Each row of M is roughly a mix of the hidden directions of one of 3 groups; one row fits no group.
M (76 x 10):
[[ -3  11  27  42 -16 -29  50  24 -15   7]
 [ -7 -48  -3 -18 -22  23 -17 -42  35  12]
 [-13   1  -9   4  66  -3   3  32  35 -12]
 [ 24  55  11  -7   1   0 -18  32 -31  31]
 [-40  -8  19  19  45   3   3 -13 -49 -11]
 [ 18  21  -5 -23 -26 -45 -12  -3   5 -54]
 [  9   0 -32 -16  -2  12 -46 -22  54  -7]
 [  9  38  13  40 -19 -18  11  39  38  -1]
 [-20 -17  41  22   1 -12  53 -18  -9  27]
 [  9 -51  28  26 -20 -11  10  -1  43  20]
 [ -6   7  47  -3 -59  16  19  12  19  12]
 [ -5  35  -4 -43 -12  22 -33  -1  43  21]
 [-16   6   1  -3 -39   1 -21  -7  68   9]
 [ 38   3 -18  16  43 -37   3  -3 -23 -35]
 [-45   3  -7   9  47   5  13  10 -41 -27]
 [ 34 -45 -10  -8 -26   7 -11 -17 -51   0]
 [  0  14  23  25 -28  15 -18 -10  48  44]
 [-20  11  -8   1 -28  26 -18 -27  63   6]
 [ 34  -2 -39 -25   6 -24 -26 -15  16 -44]
 [-23   0   8 -13  54 -31  32  29   6 -24]
 [-60  31 -19   3   3  14   4  13   7 -42]
 [ 53  16 -12  -3   1  -1  41  30 -36  -1]
 [-40  15  13   5 -10   7 -32 -18  59  -9]
 [ 32  16 -31  -8  18 -29 -22  14 -23 -48]
 [-23   9 -45 -28  -8  10 -33  -7  -4 -48]
 [  1  -9   2 -43 -52 -29  17 -12   3 -33]
 [ -9   7   2 -11 -32  27 -34 -10  60  14]
 [ 30  -2  -1 -18  10   1 -58 -28  39  -9]
 [ 29  23  17   2 -55   2   4  -2  44  20]
 [-24  30   6  12 -47   6  28  20  44   8]
 [ 10  16 -22  21  54 -27 -11  10 -38 -20]
 [ -8 -16 -11 -12 -11  32 -23 -26  59  26]
 [-22 -59  -1 -31  22  -6  13 -20  27 -16]
 [-19  42  15  43   7  20  -9 -25 -11  39]
 [ -9 -42 -18 -53  -4  19 -17 -34  14  -8]
 [-35 -31 -13   9  -1   5  15 -32  49 -30]
 [-10 -33  26   3  -6 -10 -36 -31  41  33]
 [ 10  14  -1  14  41   1  48  36 -35  -6]
 [-12  35  50  25 -25   4  11  37 -18   8]
 [-20  44   9  22  22 -30 -12  27 -41 -15]
 [-34   6  44  22  -7   2 -20 -26  45  17]
 [ 24 -30   3 -20 -36  25   7 -22  52   7]
 [-28  -7   3   9  66   2  -7  -4 -35 -22]
 [-41  23   0  12  57  -7  24  -7 -22 -16]
 [ 18 -49   9  12  15  18  45 -25   6  29]
 [-46  43  14  -5 -25  -1 -21  34 -24   2]
 [  7 -22  -8  11 -51  11  -9 -14  57  -7]
 [-25  20  44  34 -18   2  34   7  27  27]
 [-26  -6  11  -3 -35   1 -36 -27  54  11]
 [ -3 -23   5  14  25  -9  47  24 -49  20]
 [ -4  29  37  -7 -60   6  -8  20  25  -7]
 [ 18 -15 -15 -42  15   3  -9  -2 -65  -6]
 [  2  37  -4  17  13  19 -29  52 -35  -3]
 [ 49   4  -8  -3  -6  -2  36  16 -54   4]
 [ 21  19  -9 -10  14  -6  -1  16 -74  -7]
 [ 38 -21   0  17  -9 -27  17  32 -49 -19]
 [-51  28  -2   6  29  15 -16  -8  -9 -46]
 [ -1 -15  -7 -27 -33  31 -33 -33  38  20]
 [  9 -18  44  13  10  -7 -28 -29  39  36]
 [  8 -24  16 -10 -34  21   9 -28  57  17]
 [ 29 -29 -17  27  53  26  13  -2 -12  23]
 [-42 -22 -33 -15  32   1 -23  -6 -30 -32]
 [ 34  -6 -14 -33 -43  17 -21   2  38 -24]
 [ 31  37 -16   0   6   8  38  31 -37 -24]
 [  4  34 -15  -6   9 -42 -21  17 -32 -45]
 [ 19  29   0 -22 -41  16 -33  12  40  25]
 [-12  -8 -39 -45 -21   4 -36 -19  32 -12]
 [ 44 -15  -2   0 -19 -10  42  20 -38  29]
 [ 24 -14  33 -16 -17   7 -25   5  17  60]
 [-16 -37 -28 -15  17  13  -6 -45  35  25]
 [ -9  -5  22 -29 -61  -9  10 -17  37  -9]
 [-21 -49 -12  12  15 -16  33 -13   8 -46]
 [-12 -44   1  47   0 -18  36  -9  12 -31]
 [ 16  33 -29 -16  15  14  -8   2 -38 -51]
 [  9  18  -5 -18 -42  30 -38 -17  35  27]
 [-38 -20  14  45  12   5  18 -34  36   7]]

One row of each group comes first, with its name. Which group is each row after those in?
[ 47   2  28  18  28  -6  35  14 -27  27]  <28>
[ 12  34 -14  -5   5 -36 -20  24 -33 -47]  <51>
[  4  24  33  -2  -7   8 -21   9  40  56]  <128>

[ 20  10  28   1 -44   2 -27 -30  42  20]  <28>
[-10 -15  -4 -13  35  -1 -57 -23  37 -13]  <28>
[ 19  24  11 -25 -53 -10  -9  28  -2 -39]  <51>
[ 31  24 -34 -19  16   9  -1  11 -42 -43]  <28>
[-48 -15   5  -4 -21   2 -43 -35  30  -1]  <28>
[ 10 -17  48  24 -19  20  40  -8  24  29]  <51>
[-11 -31  18   5   3 -23  37 -52  28  14]  <51>
[-18 -51  -5  32  11 -15  34 -18   3 -35]  <128>
[ 42  -1 -37 -19   8 -19 -27 -11  17 -44]  <51>
